In the data rows, zero lies at 4.5, halfway between 4 and 5.
Here are some points:
[2 5 1 6 4 2 4 7]
[4 4 7 4 4 6 6 8]
[3 5 4 4 3 5 5 1]
[5 4 5 4 5 5 5 4]
[3 6 2 8 5 3 3 7]
[4 4 4 3 3 6 5 1]
[2 5 2 6 4 2 4 6]
[8 3 6 5 6 5 5 5]
[1 7 2 3 5 3 6 8]
[6 2 5 5 4 4 5 2]
[3 6 3 2 5 3 7 4]
[5 4 6 4 5 6 5 4]
[6 6 6 6 6 5 3 6]
[4 4 2 2 4 6 3 5]
[6 7 5 4 5 5 5 3]
[6 2 5 8 2 4 1 3]
[6 3 6 7 3 4 5 2]
[3 6 4 1 5 4 8 3]
[6 5 6 3 4 6 5 2]
[5 3 7 4 5 5 7 3]
[5 1 7 7 3 5 4 4]
[5 4 5 4 3 5 5 2]
[5 4 5 4 5 6 4 5]
[5 6 3 6 5 4 3 5]
[6 5 5 5 6 5 4 6]
[4 3 6 6 3 5 5 3]
[6 4 5 4 5 5 4 5]
[9 2 7 5 7 5 5 4]
[4 5 6 4 5 5 7 3]
[9 2 7 5 7 5 5 4]
[5 5 4 7 4 4 4 4]
[5 3 4 7 4 7 1 4]
[7 5 6 6 7 4 5 5]
[5 5 4 7 5 4 3 7]
[6 5 4 6 6 5 2 7]
[4 6 2 1 4 5 5 4]
[3 5 4 6 5 4 5 4]
[7 5 5 6 6 4 4 6]
[5 4 5 3 3 6 5 1]
[2 2 6 6 3 5 4 5]
[5 7 7 4 4 6 6 1]
[6 5 5 5 6 4 4 5]
[4 3 6 5 4 5 7 3]
[5 3 6 7 2 4 3 3]
[6 0 7 6 4 5 5 4]
[4 6 3 2 4 6 3 4]
24 more points follow, each with its number after it:
[8 2 7 4 7 5 5 3] 0
[6 1 7 6 4 4 5 3] 1
[4 3 4 7 3 7 2 4] 2
[3 4 6 4 4 5 6 7] 3
[6 2 5 0 7 6 6 8] 4
[5 5 5 5 5 4 6 5] 5
[4 6 4 7 4 4 3 5] 6
[9 6 5 3 7 5 2 7] 7
[2 7 1 2 4 3 5 4] 8
[2 6 1 6 4 2 3 6] 9
[5 5 7 4 5 6 7 4] 10
[8 1 7 5 6 5 5 3] 11
[4 5 7 4 5 5 7 3] 12
[3 4 4 5 2 5 3 2] 13
[3 4 6 3 4 5 5 6] 14
[3 5 5 5 4 4 7 4] 15
[4 4 5 2 5 5 5 8] 16
[5 5 7 4 5 5 7 4] 17
[3 5 3 3 3 3 5 6] 18
[3 5 4 7 3 4 3 4] 19
[4 6 2 1 4 5 5 3] 20
[6 5 4 5 6 5 2 7] 21
[5 5 3 6 5 2 4 4] 22
[3 5 3 3 4 4 5 4] 23
Which of these numbered points is nearest to each point below, ignoring the 3 directions in which the first points spread most? Its number follows each.
[4 5 3 2 4 4 5 6] > 18
[7 4 6 6 6 4 4 5] > 9
[4 5 5 5 4 5 5 3] > 19
[5 3 4 6 4 7 1 4] > 2
[8 6 4 4 6 5 1 8] > 7
[2 5 4 8 3 3 5 4] > 15
[5 7 5 4 4 4 5 2] > 6
[4 5 6 5 3 6 5 1] > 6
[4 4 5 3 3 4 6 1] > 9
[7 6 7 2 4 6 6 2] > 6
[2 6 5 5 4 5 6 7] > 10
[3 4 5 5 3 4 5 3] > 5
[6 5 4 6 6 3 4 4] > 22
[7 6 4 4 7 5 3 8] > 21
[5 5 6 6 6 5 4 5] > 19
[9 6 5 1 8 6 5 4] > 20
[1 7 5 4 3 4 7 4] > 17
[4 3 4 0 7 5 7 8] > 4
[5 6 6 5 6 4 5 5] > 19
[3 4 6 4 5 5 6 9] > 3
[3 5 5 6 4 2 7 2] > 15
[3 5 5 4 6 4 6 9] > 3
[9 6 5 1 8 6 5 3] > 20
[3 7 1 0 5 3 6 3] > 8
[2 5 3 3 6 3 6 8] > 1
[5 6 2 5 6 3 3 6] > 8
[4 6 3 2 4 6 4 3] > 21
[4 3 4 3 4 5 5 7] > 16
[5 3 4 6 4 7 1 4] > 2
[1 6 4 9 3 3 4 5] > 12
[4 4 5 4 2 5 4 1] > 13
[5 6 3 6 5 4 2 6] > 13
